(in the rows, 128 means zero)
Rotation paths and how fast each direction turns (degrees each step)
Each turn is a multiple of 5 degrees from 10 to 175, or 0.
Each row of a path follows its step; steps can be skipped.

step 0: [128 133 143 144 140 127 129 130 122 133 130 132 126 112 123 128 130 120
 127 130 128 122 132 128 138 119 137 125 122 127 132 136 138 131 130 134
 130 128 134 128 136 122 130 129 129 127 118 134 125 122 143 138 130 123
 130 142 126 138 121 133 128 137 127 129]
step 9: [127 122 147 137 129 138 124 132 114 125 130 139 125 125 138 132 129 122
 124 131 124 133 134 134 124 133 129 133 121 134 136 126 129 137 123 137
 139 126 123 119 128 135 127 122 122 126 131 136 125 127 140 142 124 130
 123 121 113 126 132 132 128 125 125 133]
step 11: [125 142 137 138 138 123 128 132 125 133 125 120 123 121 134 127 130 113
 134 112 136 129 125 134 125 134 131 137 126 115 122 128 119 123 135 131
 135 127 121 134 123 129 136 124 129 132 125 138 133 128 135 127 141 131
 123 122 122 124 132 127 129 135 121 121]
step 13: [127 127 141 133 125 135 130 143 125 138 118 131 131 119 125 128 140 121
 117 132 126 135 128 125 127 122 123 128 131 138 127 128 126 127 127 137
 141 124 122 133 133 131 124 113 128 128 120 131 140 139 136 138 123 122
 126 121 120 138 128 132 128 131 129 131]
step 22: [126 140 134 141 141 143 126 129 121 125 127 147 123 116 126 125 125 135
 123 133 134 135 126 125 124 134 134 133 131 130 128 131 129 127 138 124
 137 120 134 134 125 118 129 129 124 129 116 122 133 127 135 137 127 123
 135 119 125 119 131 135 129 132 126 130]
step 25: [134 144 142 131 137 139 123 131 126 130 122 130 127 114 128 125 135 122
 120 138 138 136 143 129 131 126 124 130 131 131 127 141 129 126 132 142
 135 121 126 126 124 129 131 130 127 136 121 131 135 123 124 134 121 131
 127 125 117 120 132 123 130 130 120 133]
step 26: [124 136 138 137 137 138 112 137 122 126 122 122 126 120 142 129 120 125
 125 120 130 136 130 129 127 135 127 135 125 130 138 127 117 125 125 125
 140 130 125 134 134 132 132 130 130 129 115 138 131 129 137 137 132 126
 127 123 121 114 129 133 129 127 124 129]
[128 129 128 127 128 127 127 128 128 129 126 129 129 129 129 128 128 130
 124 130 127 133 127 128 128 127 128 126 130 126 127 128 128 126 131 129
 129 129 131 131 127 130 131 128 129 125 127 129 130 129 125 131 128 128
 127 126 130 129 131 125 125 130 128 128]
120
[123 130 128 126 127 128 127 128 127 131 128 128 126 128 128 128 128 126
 128 127 126 129 131 127 127 128 126 127 127 128 129 126 131 125 128 128
 130 131 129 127 130 127 128 130 128 128 129 131 129 125 127 126 131 130
 128 126 128 128 131 127 131 127 128 129]
45
[130 128 128 124 126 129 126 130 128 126 126 129 126 129 126 125 132 129
 127 125 129 129 129 127 127 126 130 129 128 126 129 128 127 129 128 130
 129 127 128 125 131 126 128 128 127 130 129 129 129 128 126 129 127 127
 131 126 129 124 128 129 128 131 128 130]
95
[128 126 125 131 126 127 125 132 126 127 127 128 131 127 130 128 131 124
 132 127 126 129 127 129 127 128 130 130 129 129 128 128 126 128 128 128
 127 129 129 127 127 129 129 128 130 127 129 129 127 130 126 126 129 130
 128 126 128 127 129 130 125 127 127 128]
145
[124 127 127 127 128 130 127 127 127 129 126 127 129 131 129 130 130 128
 125 127 130 129 127 127 129 130 130 128 130 131 128 129 128 128 129 127
 130 128 130 129 128 127 126 129 127 129 127 124 127 129 127 130 132 128
 125 128 128 123 127 129 129 127 127 126]
90
[128 126 128 130 131 128 123 128 129 129 127 129 130 128 126 129 128 129
 127 128 127 126 126 125 128 129 128 124 129 126 127 127 130 125 127 129
 126 126 128 125 127 125 128 129 128 128 126 126 126 125 130 128 126 131
 129 129 127 126 130 130 128 129 129 128]
20
[125 128 127 130 127 129 124 128 130 129 130 131 129 129 128 127 126 131
 127 127 128 129 128 129 128 127 127 130 127 129 128 132 126 130 126 129
 134 130 129 130 131 128 127 128 126 127 128 127 127 127 127 128 126 128
 130 129 126 131 128 132 126 129 127 129]
85

step 1: [124 123 134 122 116 131 118 137 123 128 124 124 116 130 127 135 131 134
 116 122 120 115 118 115 130 120 135 127 134 117 127 128 125 119 128 127
 131 116 137 134 127 135 132 122 124 133 123 125 140 109 134 136 125 123
 123 129 132 124 126 132 123 118 134 137]
step 3: [133 125 137 128 131 120 121 134 126 143 127 134 133 134 126 123 125 135
 133 140 142 125 127 127 133 119 111 114 134 136 133 116 126 121 122 125
 134 131 133 131 135 136 137 127 146 133 131 133 126 119 132 130 136 121
 134 126 132 135 125 134 137 135 125 125]
step 10: [134 123 122 139 126 132 127 123 125 139 123 129 125 140 125 138 127 132
 119 128 123 131 134 136 129 133 127 119 115 133 110 125 132 127 141 116
 127 119 146 129 120 135 121 136 122 130 132 129 126 120 126 131 138 132
 121 129 122 127 117 133 140 123 126 131]
step 12: [127 130 136 128 126 112 133 126 123 127 124 130 131 130 122 129 140 138
 133 133 146 130 126 130 124 142 143 122 126 121 139 126 125 126 134 127
 147 121 128 124 125 136 111 118 130 131 124 129 127 121 129 128 123 122
 132 122 136 127 120 124 122 117 132 129]
step 16: [124 131 137 133 123 128 125 133 133 135 134 130 126 140 133 119 117 129
 115 132 126 126 129 134 146 131 129 137 124 135 126 127 137 132 127 127
 124 130 129 118 128 127 122 132 127 131 142 128 125 133 133 133 131 122
 125 133 111 138 127 150 122 141 120 128]
step 24: [130 132 133 133 112 120 136 132 140 116 122 122 135 127 132 128 114 134
 123 127 137 137 130 132 136 128 135 137 122 128 143 129 132 127 131 114
 132 122 125 127 141 129 123 114 130 132 131 127 127 125 130 134 137 123
 124 138 125 139 129 139 123 126 118 125]
step 26: [122 119 133 133 126 123 137 127 128 137 134 118 132 131 133 131 108 126
 124 126 122 116 125 122 120 141 114 124 127 121 127 124 116 126 125 132
 130 133 135 136 127 124 127 126 109 131 118 139 131 120 124 115 128 126
 119 129 133 131 133 128 124 124 118 120]
[129 129 128 129 130 129 132 129 128 128 129 127 126 126 126 129 128 129
 129 130 127 129 127 131 127 128 131 128 129 127 130 127 125 127 131 128
 127 127 128 124 129 131 127 127 128 130 124 129 128 131 126 127 129 129
 127 131 129 129 128 130 127 129 129 131]
145
[125 128 127 127 128 131 128 125 129 128 132 127 128 129 129 127 129 132
 128 129 128 127 129 127 126 127 130 126 125 132 127 125 127 127 125 128
 128 125 128 127 126 130 130 126 128 129 127 128 128 128 128 131 127 128
 131 128 127 128 127 128 129 128 131 126]
10
[128 129 130 128 128 127 126 128 127 128 128 127 125 130 127 127 130 128
 131 126 131 130 130 129 125 128 126 130 128 128 128 130 129 128 126 126
 128 127 125 129 130 127 127 127 129 126 127 128 131 130 129 126 130 127
 132 127 132 127 126 132 130 129 129 128]
40
